rotation steps, each row followed by its count of steps:
The counts run from 0 to 555.
[ 0.09 -2.77 -3.03  1.83  3.40 -0.82  1.57 -0.99  0.36 -1.45  0.85  0.10
 -0.79  2.60 -2.88  0.10  0.47 -2.70 -2.65  2.65  1.21 -0.11 -2.14 -0.50
 -0.05 -2.11 -1.13  5.08 -0.52  0.49 -4.96 -2.97  0.25  2.19 -1.10 -1.98
 -1.79  0.47  0.67 -2.99 -1.52 -2.10  1.38 -2.56 -0.51 -1.14 -0.36  1.95
 -2.56 -3.06  2.03  2.38  0.67  2.66 -0.24  1.59] | 85
[ 0.40  0.13  0.23  4.30  1.63 -1.82 -3.24  1.22 -0.59 -1.30  0.78 -2.21
  2.67 -3.87 -2.53 -1.09 -1.24  0.51  3.59 -1.74 -0.04  0.30  2.63  1.88
 -2.14  0.27  1.74  0.59  3.52 -1.28 -0.24 -2.70  1.87  0.15  3.74  1.58
  1.85  0.96  1.01  2.49  3.28 -0.41 -0.45  0.06  0.81  0.10  2.55  2.75
  3.42 -2.69 -1.14  0.69 -1.10 -2.73  0.58  3.72] | 70
[-2.15 -4.67 -1.45  1.08  3.02  4.01 -0.66  0.96  0.17  0.27 -0.50 -0.19
  1.04  1.34 -2.02  2.99 -1.85 -3.86  2.93  1.79  3.44 -2.64  0.97  1.00
  0.55 -1.88  0.29  3.17 -2.50 -0.89 -2.22 -0.86 -2.73 -2.01 -0.26  2.69
  0.35 -1.63  0.95 -2.51 -1.71  0.39  1.34 -1.10 -0.78  1.09  0.94 -1.19
 -1.36 -3.21  0.30 -1.84 -4.15  1.11  1.35 -0.36] | 413
[ 0.52  4.56 -0.78 -0.07 -0.44 -0.65 -1.37 -4.18  0.07 -0.55 -1.01  2.07
 -3.70  0.72  1.66 -3.28  2.29  1.48 -4.97 -1.16 -2.13  2.13 -1.05 -0.70
 -1.28  0.08 -1.87  1.79  0.87 -1.94 -3.90 -1.55 -0.30  1.68 -2.62 -4.50
 -1.05  2.41  0.98  0.36  0.73  1.92 -1.53  0.47  0.84 -0.37 -2.64  1.63
  0.09  1.51  0.85  3.20  3.05  0.44  0.11  0.99] | 332
[ 4.50 -1.10  3.21 -0.33  0.26  0.68 -2.28  1.28  1.39  3.48  0.98 -0.19
  2.10 -1.55 -1.75  1.50  0.46 -2.15  0.98 -1.58 -1.73  2.70 -1.26  0.49
  0.58  1.60  1.12  1.50  0.00  2.23  1.55  2.55 -2.58  1.44  2.71 -0.13
 -0.16 -2.00 -1.78 -0.52  1.18 -5.32 -4.15  3.27  1.49 -1.48  2.18  1.96
  0.02 -0.29  0.28 -1.96  1.59 -0.33  0.08 -2.14] | 94
[ 2.80  2.50 -0.40 -0.62 -3.75 -2.24 -0.40 -3.03 -2.68 -0.34 -4.50  0.47
 -1.74 -1.29  1.48 -2.97  0.07  2.00 -1.58 -4.06 -0.65  2.51  2.47  0.76
  1.75 -1.06 -0.29 -0.15  0.08 -3.08 -4.91  0.19 -0.85  2.74 -0.71 -2.33
 -0.62  1.68 -1.39  0.79  1.71 -0.24 -0.86  1.09  1.27 -0.92 -1.10  1.25
  2.12  2.72 -0.51  4.65 -0.70 -0.25 -0.81  2.00] | 90
[ 2.46  0.69  3.16 -1.68 -1.08 -3.35  4.68  1.71 -1.00 -1.00  0.92 -3.36
  0.13 -1.46 -0.96 -2.32  2.93  2.95  3.37 -3.20 -0.24 -0.31  0.29  0.57
  1.55  1.56  3.53 -4.60  2.80  0.76  1.01  1.29  1.03  0.34  1.54  0.31
 -1.34  1.30 -0.60  2.09 -0.33 -0.73  3.14  0.61  1.28 -0.95 -0.03  1.05
  2.27  2.42  1.77  2.83 -0.79  1.33  0.31  0.07] | 493
[ 1.68  0.74  2.40  3.17  4.24 -0.80 -4.98 -1.36  0.88  1.53  0.85  1.89
  1.68 -1.01 -1.95  0.21 -0.93  1.74 -0.48 -3.10 -1.12 -0.47  1.54  2.83
 -4.07  0.41 -1.84  2.99  0.15  3.53 -1.05  0.39  0.93  0.89 -1.32 -0.67
  0.67  0.09  0.33  1.34  1.00 -3.17 -5.92  0.81 -1.04 -1.54  2.10  2.19
  0.25  0.77 -0.09  0.16  1.54 -1.67  1.81  0.02] | 359
[-1.39  4.42  3.03 -2.42  2.18 -0.88  1.07 -0.89  1.38  1.06  2.83  0.98
 -2.45 -1.26 -1.35 -0.91  2.48  0.81  0.84 -0.14 -2.58 -2.12  0.05  0.86
 -0.82  1.55  0.05 -1.01  0.23  0.23 -1.71 -0.45  0.00  1.12 -3.11 -0.57
 -1.09  2.59  0.73  3.56 -3.37  4.65 -0.03 -1.81 -0.27  1.20 -2.11  1.51
  1.33  2.05  3.78  3.16  0.58  2.07  4.65  0.83] | 375
[ 2.49 -0.16  0.73  2.77  2.53  0.56 -6.06 -3.64  0.49  1.24 -1.87  2.28
 -0.51  1.53  0.39 -0.09 -1.36  1.21 -2.93 -3.05 -0.95  0.85  0.38  2.01
 -2.46 -0.27 -3.41  3.02 -1.52  2.13 -2.72  0.91 -2.23  0.38 -1.68 -2.84
  0.58  0.08 -0.52 -0.78  2.46 -2.57 -6.26  1.32 -0.28 -2.36  0.65  1.03
 -0.52  0.89  0.32 -0.18  1.49 -0.98 -0.72 -1.54] | 360
[-0.18 -3.12  0.76  0.52 -0.11  0.85  0.95  3.00 -1.35 -0.13 -0.88 -2.93
  3.05 -0.86 -0.67  1.41 -2.11 -1.06  6.89 -1.96  3.07 -1.92  2.11  1.06
  2.35  0.43  3.27 -1.15  0.29  0.13  1.42  1.30  0.20 -1.06  3.20  4.08
 -0.08 -1.57 -1.34 -0.08  0.28 -2.72  3.23  0.83  0.16  0.92  1.17 -1.04
  2.02 -0.55 -0.27 -0.10 -4.75 -0.20 -0.87 -0.42] | 453
[-2.78  1.96 -0.39  1.51 -1.07  1.72 -5.75 -4.45 -0.09 -2.13 -0.22  1.88
  0.65 -0.38  3.19  0.69 -3.20  2.39  1.49 -3.19 -0.09 -2.57  0.41  1.10
  2.31  2.62 -0.42  1.26  2.60 -0.96  1.94 -0.60  2.35 -1.51  0.99 -0.93
  0.56  0.04  1.84 -0.08  3.18 -1.25 -0.65  0.50 -1.26  2.49 -2.99 -2.81
  1.22 -0.34 -1.31  1.65  1.14 -2.25 -1.94 -0.76] | 185
[ 0.54  1.58  0.75  2.54  3.07  1.41 -5.51 -1.94 -1.00  2.17  0.67  0.84
  2.02 -1.35 -0.23 -0.18 -3.01 -0.93  1.80 -2.05 -0.57 -1.41  3.22  0.62
 -3.70  0.12 -1.58  3.76  3.58  1.86  0.01 -0.66  5.47  0.22 -2.27  0.83
  0.33 -0.25 -1.27  1.02  0.95 -2.61 -3.88 -0.38 -1.10  0.94  1.83  0.73
  2.23  0.18 -1.46  1.21  1.48 -2.05  0.15  0.42] | 156
[-1.33  2.32  1.49 -3.57 -0.55 -1.57  4.86  3.53  1.66 -0.63  1.81 -0.97
  0.08 -1.13 -0.23 -1.83  4.56  0.19  3.10  1.14 -1.20  1.18 -0.29 -1.41
  2.34  1.96  3.96 -3.25  0.55 -0.82  3.76 -0.24  0.87  2.39  1.43  0.92
 -0.36 -0.11 -0.52  1.65 -2.04  0.18  5.87 -0.25  2.28  3.36 -0.34  0.99
  0.24  0.48  1.41  1.37 -0.14 -0.07  2.11  0.86] | 36
[-2.08  3.58  1.58 -1.94  0.21  1.94 -0.23  1.52  3.72  0.45  0.68 -0.27
 -1.52  1.36  3.80 -3.04  3.68  0.84 -1.91  1.01 -0.45  3.49 -2.33 -1.22
 -1.60  3.01  1.18 -1.10 -1.06 -0.25  3.90  1.61 -2.29 -1.67 -0.78 -0.94
  0.24 -1.54  0.43 -1.19  0.76  3.02  1.29  3.19  1.35  0.67 -1.65 -1.22
 -1.56 -0.03  0.72 -3.36  1.45 -1.85 -0.92 -4.22] | 235
[-0.96  2.70  0.34  0.60  0.21  0.65 -3.63 -1.42  1.43 -1.23  0.44  0.71
  1.56 -3.62 -0.68 -1.32 -1.87  3.26  3.04 -4.53 -1.67 -1.90 -2.81  1.93
  0.98  3.55  3.12 -1.66  2.19  1.85 -0.46 -1.05  4.47 -1.13  1.19 -0.16
 -1.28 -0.14  4.61  1.52  0.63  0.29 -1.12  1.41 -1.66  1.61 -1.45 -0.36
  3.15  0.41 -0.83  1.64  1.16 -0.68 -2.01  1.90] | 472
[-2.67  0.52 -3.02 -1.77 -0.90  0.01  0.31 -2.24  2.38 -3.07 -2.06  3.28
 -1.65  0.28  0.13 -0.61  0.31  1.88 -0.80 -0.97  0.09 -0.78 -5.01  1.28
  4.70  2.21  0.65 -0.38 -3.21 -1.07 -3.11 -1.46 -1.65  1.00  1.02 -2.62
 -0.94 -0.46  4.50 -3.07 -0.17 -0.24  2.57 -0.23  0.73  1.64 -4.62 -1.45
 -1.78 -0.89  0.13  2.23  1.19  0.68 -1.72  0.36] | 502
[-1.63  1.13 -1.20 -1.45 -3.51 -0.03  0.40 -1.05  0.70 -1.08  1.07  1.64
 -0.08  0.09  2.91  0.08  1.57 -0.79 -0.87  0.14 -0.80  2.08 -2.19 -1.95
  4.69  2.81  1.46 -0.29  1.94 -2.45  3.97  0.17 -0.53  2.54  3.76 -2.64
  0.46 -0.64  0.03 -2.29  2.63 -3.62  3.18  1.15  2.74  1.85 -1.85 -0.68
 -1.82 -0.61 -0.56  1.14  3.37 -1.67 -1.83 -1.41] | 524
[-0.59 -1.27 -0.35  3.71  3.75 -1.78  1.27 -1.41 -0.33 -3.74 -0.16 -3.35
 -0.95  2.67 -0.84 -2.78  0.39  3.68 -0.56 -1.91  2.17 -2.27 -1.09  1.27
 -3.06 -1.07 -0.82 -0.21  0.37  0.37 -4.07 -2.51 -0.05 -2.99 -1.07 -1.06
 -0.23  2.80  2.71 -1.88  1.81  1.52  1.81 -0.98 -1.51 -2.66 -0.57  1.01
 -0.50 -2.42  2.45  0.75 -2.01  1.93 -3.12  0.14] | 1
[ 1.94  4.12  0.80 -1.62 -1.51 -0.05 -1.38 -3.12  2.25  0.24 -1.82 -0.44
 -2.65 -0.97  1.51 -3.47  0.72  3.51 -2.17 -3.83 -1.72  1.84 -3.65  0.93
  0.41  2.39  1.15 -2.69  0.60  0.96 -2.41  1.31  0.31 -1.26 -0.67 -3.38
 -2.42 -0.23  2.81 -0.38  1.31  2.44 -1.59  2.86 -0.56 -1.35 -3.15  0.23
  1.00  2.15  1.13  1.21  1.28  1.22 -4.48  0.02] | 247
[ 2.85 -1.92  0.37  1.14 -0.95  3.79 -3.70 -3.10 -0.38  1.81  1.91 -1.24
 -1.24  1.52  0.69  0.96 -2.52 -4.06 -1.78  0.11  0.63 -0.28 -2.64  0.16
  2.40  0.28 -0.31  4.37  3.58 -0.58 -2.16  0.47 -2.23 -3.31  1.34 -1.82
 -0.72  0.82  1.08 -2.70  1.81 -0.35 -3.75  1.59 -0.09 -1.80 -0.88 -0.59
 -0.20 -2.14  0.84 -0.55  0.85  2.50 -2.73 -1.89] | 383
[-0.62  0.38 -1.17 -3.82 -2.01 -0.01  3.78  1.18  1.50 -1.34 -2.28 -0.48
 -2.82  1.62  1.18 -1.74  3.67  0.36 -1.23  0.35  0.94  2.14 -3.39 -0.44
  4.32  1.05  1.45 -2.66 -3.43 -2.55 -2.42  1.16 -4.21  0.52  0.82 -2.70
 -1.06  0.27  1.11 -2.20 -0.62  1.82  4.11  0.79  2.00  1.09 -3.08 -1.46
 -2.49 -0.34  1.24  1.18 -0.67  1.29 -1.33 -0.66] | 34
[ 3.54 -2.51 -1.27  0.11 -0.33  0.15  4.49  1.64 -0.92  0.29  0.43 -5.90
 -0.66  2.27 -0.60 -3.40  1.79 -3.45 -1.86  1.46  2.06  2.89 -1.56 -2.28
 -0.20 -2.28  2.62  1.09  1.93 -1.10 -2.33 -0.19 -0.86 -1.08  0.25 -1.23
 -2.36  0.12 -0.45 -2.88 -0.23  1.04  2.55  0.56  1.14 -3.00  0.63  1.47
 -0.54 -2.66  1.79 -0.13 -0.80  3.67 -3.25 -0.20] | 266
[-0.47  0.10 -0.50 -3.70  1.13  2.85 -0.43 -0.16  2.44  1.88 -1.70  1.82
 -1.47  3.34  2.06  0.04  0.68 -1.55 -1.46  0.34  1.34  0.83 -2.45  0.20
  0.15  1.03 -1.07  0.43 -5.19  1.99  0.31  2.69 -3.35  0.60 -3.85 -0.97
 -1.34 -1.50 -0.62 -3.50 -2.18 -0.38 -0.81  1.63 -0.33  0.57 -2.48 -2.10
 -3.01  1.79  0.72 -1.83 -0.10  1.65 -1.31 -4.29] | 191
[-3.70  2.76 -1.21 -1.53 -0.09  0.98 -0.01  2.16  2.22  0.32  3.23  1.52
  2.21 -2.94 -0.36 -0.15  1.05 -1.32  3.29  0.60 -0.98  0.24 -1.64 -1.54
  1.79  4.17  3.38 -0.26  2.96  0.31  4.59 -0.60  5.44  1.99  0.56  1.64
 -0.70 -2.13  0.96  1.36 -1.33 -1.36  3.68 -0.02  0.41  3.77 -1.30 -0.07
  1.59 -1.58 -1.56  0.79  1.98 -1.18  0.25  0.69] | 483
[-1.98 -1.75 -2.07  1.25  2.49  3.09 -4.04 -0.51  2.54 -0.64 -0.24  2.40
  1.47  2.35  0.80  1.53 -1.88 -0.51 -0.30  0.44  1.59 -0.26 -2.80  0.56
 -0.26  2.22  0.04  2.71 -0.77  2.21  2.15 -0.56  0.76 -1.21  0.22 -0.21
  0.07 -2.83  1.28 -4.46  2.06 -4.16 -0.20  2.34 -0.85  0.85 -1.24 -1.94
 -2.15 -3.49 -1.34 -2.76  1.10 -1.72 -2.99 -2.88] | 456
[ 1.35 -2.58 -1.41  2.96  2.56  1.95 -3.69 -2.95 -1.77 -0.10 -2.75 -0.75
 -0.98  2.47  0.26 -0.92 -3.26 -0.62 -1.37 -2.17  2.43 -1.09  1.60  2.15
 -2.35 -2.55 -2.12  4.28 -1.56  0.12 -6.23 -0.25 -1.52 -1.78 -2.33 -0.94
 -0.15  0.86 -0.29 -1.96  1.29 -0.16 -3.54  0.09 -1.45 -2.44  0.50  0.21
 -0.10 -1.20 -0.44  0.35 -2.03  1.89 -1.50 -0.62] | 158
